Each row is where one point has got to under a steady rotation. How many steps took it there?
The counts run from 0 to 533.
[108 122 111 140 137 184 136 155 134 171  72  84 118 111 114  98 139 143
 135 142 179 153 165 125 145 119  98 107 146 140 113 162 183 122 154 135
 111  89 138 108  93 130 159 151 156 114] : 255
[134 122 119 143 122 157 128 145 129 156  99  95 180 151  97 124 170 156
 110 157 156 199  99 135 102 131  82 108 137 134 138 115 127 149 111  85
  96  87 144  95 149  94 142 151 144 125] : 317
[106 129  79 166  97 149 156 117 137 137 164 115 138 135 139 127 179 149
  93 179 135 167 107 147 154 105 104 116 138 126 146 135 131 134  85 128
 126  72 175 110 141 106 110 137 183 132] : 309
[169 113  92 171 112 176 131 130 150 161 112 112  82 120 142  95 132 108
 126 154 127 164 112 126 152  97 137  91 172 144 144 138 158 125  81 163
 117  79 130 121 126 155 147 156 156 160] : 275
[158 135 121 139 131 162 137 138 144 157  94  96 109 137 109 123 146 118
  92 155 141 199 165 170 129  93 109  97 164 159 139 122 146 136 127 161
 117  95 147 142 110 112 165 145 188 141] : 18
[159 113 123 141  92 151 135 154 181 159 100  97 114 124 136 119 174 142
 114 142 136 150 130 108  88 130 145 108 157 169 127 128 147 141 119 126
  98  93 141  62 141 142 140 198 127 125] : 477
[159 111 107 171 130 115 128 124 140 144  73  70 144 123  97  89 110 105
 116 142 128 181 124 104 108 118  96 122 129 175 137 142 137 136 115 126
  95 126 103  70 128 111 160 148 169 119] : 34
[144  83  89 144 143 127 170 117 111 141 121  86 153 146 128 153 106 136
 137 155 133 150  65 122 135 118  71 118 135 144 148 160 167 152 109 124
  95  84 119  76 137 133 125 155 174 128] : 420
[119 128 103 183 118 173 126 116 152 157 130  83 122 161 121  62 165 149
 135 126 156 146 145 129  95 139 103 142 134 151 149  87 126 129  89 139
 164  80 142  87 130 110 135 136 134 123] : 335
[118 150 144 157 161 156 179 101 124 133 109  91 140 142 125 120 162 121
 161 148 168 134 177 101  94 144  73  79 137 146 128 116 146 126 148 131
 137  96 146  85 111  95 156 144 171 118] : 96
[170 120 152 114 124 135 170 132 154 141 116 101 130 158 129 154 174 137
 139 170 149 163 117 121  86 151 105 114 159 158 142 108 161 156 145 118
  97 103 155  86 139 112 162 166 189 111] : 219
[156 120  94 140 120 153 165 108 149 152  86 104 101 122 106 111 151  81
 140 150 128 216 145 139 133  85  91 138 162 166 122  97 135 116 111 156
 140 126 126 122 132 115 170 142 155 125] : 143
[130 147 126 138 102 202 136 154 157 170  75 109 116  98 126 117 152 109
 145 137 168 146 136 111 138 130  99 127 185 142 130 161 166 117  98 145
 119  84 128 107 117 129 158 165 134 126] : 382
[131 137 125 144 119 133 183 120 146 124 105 108 133 112 160 142 179 115
 129 152 163 131 156 130 117 157 118 120 161 189 126 155 142 142 138 147
 111 112 141  59 128 121 140 174 195 129] : 483
[130 129 135 159 114 157 108 123 170 175 151  91 122 161  95  92 168 163
 122 152 136 165 129 115 113 118 114 137 143 121 152  78 155 138  99 108
 139  78 158  99 127 107 150 153 148  88] : 209
[140 122 126 166 132 179 125 133 143 166 126  96 147 162 110 102 179 143
 130 151 147 174 118  89  90 144 109 122 169 135 126  85 158 147 103 115
 133  83 142  96 166 123 137 152 112 140] : 84
[147 127 123 161 119 150 138 114 140 149  98  76 130 145 109 111 142 140
 142 128 156 149 165 137 100 107 108  83 111 148 171 126 108 137 152 116
 117 102 151  78  87 110 171 152 179  76] : 457
[121 121  91 182  99 153 128 108 149 133 119  84 117 104 107  82 148 122
 144 163 129 171 138 129 145  82  93  57 126 126 155 116 103 109 107 128
 118 104 151  95 127 103 151 125 151 105] : 302
[136 123  98 190 134 141 132 114 126 120 148  88 161 154 150 108 177 128
 139 165 134 169 134 124 118 131  92 150 150 125 164 104 152 159 134 157
 152  89 192 113 147 115 131 133 160 129] : 78
[151 103  86 156 102 167 164 128 130 146 104 105 153 156 148 119 160 152
 142 130 167 145  90 123  97 128 112  88 123 139 157 145 111 143 105  90
  93  85 138  64 134 135 125 176 133 131] : 322
[144 127 119 155 136 150 141 114 103 137  99 104 161 126 114  95 157 133
 173 168 171 192 124 128 128 144  97  90 128 144 165 120 113 153 131  90
  92 126 133  79 134 103 167 147 174 114] : 65
[107 118 110 174  97 186 107 133 139 170 155  94 133 120 102 112 138 147
 104 150 132 154 112 139 138 117 102 122 185 137 159 138 132 151  71 142
 130  65 134  78 161 123 121 144 144 141] : 180
[133 123  79 149  98 188 149 134 155 159  93 100  95 106 119 120 156  94
 118 140 129 186 153 145 151  77 109  93 152 155 116 118 149 114 101 152
 139  85 138 111 123 135 150 167 118 109] : 147
[135 152 118 118 132 152 180 137 141 145  85 115 133 126 145 157 156 122
 130 149 172 144 131 136 117 132  73 146 159 149 141 164 157 117 124 158
 109  87 153 119 100  99 153 151 203 150] : 124
[121 109  91 183 113 154 171  80 144 147 160 109 117 143 126 128 157 135
 131 139 129 135 123 160 140  89  94 111 168 141 165 128 110 128  98 159
 143  80 139  86 140 123 123 117 183 153] : 434
[126 143 125 142 142 124 114 134 145 177 110  99 122 115 108  66 143 161
 153 145 148 158 163  97 111 105  95 173 126 133 151 106 161 120  94 140
 131  99 145  91 110  88 152 174 164 145] : 365
[137 133 106 178 112 126 135 110 164 150 148 108 120 155 147  95 167 160
 108 125 136 129 148 146 123 106 134 145 119 145 167 118 133 142  91 141
 142  69 158  84  99 119 134 177 191 119] : 464
[149 110  86 139 117 153 182  90 141 149 149 130  83 122 138 121 146 105
 156 173 129 178 104 134 178  95 113 113 156 144 136 107 159 127  76 140
 130 100 124 119 136 140 152 154 177 126] : 403
[136  93  87 117 106 162 184 125 165 173 118 111  79 124 142 130 173 142
 143 167 154 149 132 106 132 112 139 130 173 152 107 137 161 112 138 143
 116 112 146  92 140 162 141 159 170 151] : 246
[101 117  83 176 124 119 140 110 154 162 121 111 131 107 142  70 178 152
 148 138 151 134 158  96 152 108 130 160 120 139 120 138 162 123 112 130
 139 103 136  59 117 137 122 177 151 132] : 494
[132 120 102 187 114 175 123 120 152 143 115  68 127 154 128  63 150 132
 153 125 152 149 146 130  92 139  91 129 129 154 162  97 119 135 121 147
 152  90 158  87 121 109 148 122 137 100] : 333
[177 112 100 177 133 149 120 124 147 158  87 109 106 110 125  86 143 110
 137 145 120 189 148 126 143  66 125  86 151 133 143 116 154 129 104 153
 118  91 133 119 124 141 155 166 139 166] : 272
[148 124 121 144 132 140 190  92 124 149 116 105 146 166 113 159 152 134
 123 137 160 158 139 135 102 114 114 105 126 152 155 136 110 148 149  94
 105 112 136  77 110 114 161 156 214 111] : 453
[151 133 131 111 128 147 144 140 160 177  96 111 105 131 100 114 174 154
 139 161 143 184 145 101  92  86  93 115 156 125 126  85 157 109 113 132
 114  99 156 118 135  95 157 166 155 162] : 114
[156  96  72 159 128 129 170  98 147 177 116 118  96 153 130 105 154 152
 116 126 132 165 142 130 137  56 138 126 124 128 133 123 145 116 108 131
 121 100 133 105 105 148 141 170 177 165] : 10
[129 118 115 141 122 157 128 145 129 150 107  88 174 152  97 122 163 153
 106 169 154 204  93 131 104 133  78 120 144 137 141 121 136 157 119  95
  97  89 151 101 152  93 142 138 150 119] : 316
[156 107  94 200 160 134 129 111 130 153  89 104 145 140 137  76 140 126
 158 130 140 148 118  82 144  97 106 111 131 115 143 136 179 131  96 120
 117  84 116  94 115 142 131 170 125 154] : 524
[136 137 108 152 134 120 122 134 158 177 110 113 124 113 124  78 160 160
 147 135 139 158 160  90 116  80 110 164 130 123 150 105 162 119  86 142
 135  91 149  88 119 108 136 199 149 169] : 367
[133 102 100 142 123 137 147 120 182 175 102 116 105 121 118  94 200 153
 136 140 137 161 155 108 125  81 125 132 160 143 103 101 162 111 125 136
 137 109 138  84 141 139 128 174 125 163] : 242
[133 122 113 131 116 203 135 149 133 177 108 118  97 104 129  95 164 143
 151 172 172 177 138 116 160 127 138  94 175 133 122 134 169 129 114 131
 104  96 140 111 134 147 156 165 144 144] : 508
[145 125 127 166 112 160 130 121 147 156 101  78 120 146 108  92 136 141
 144 127 157 144 158 142 102 108 112  89 112 147 175 123 109 133 137 117
 113  95 147  76  84 112 173 153 173  77] : 458
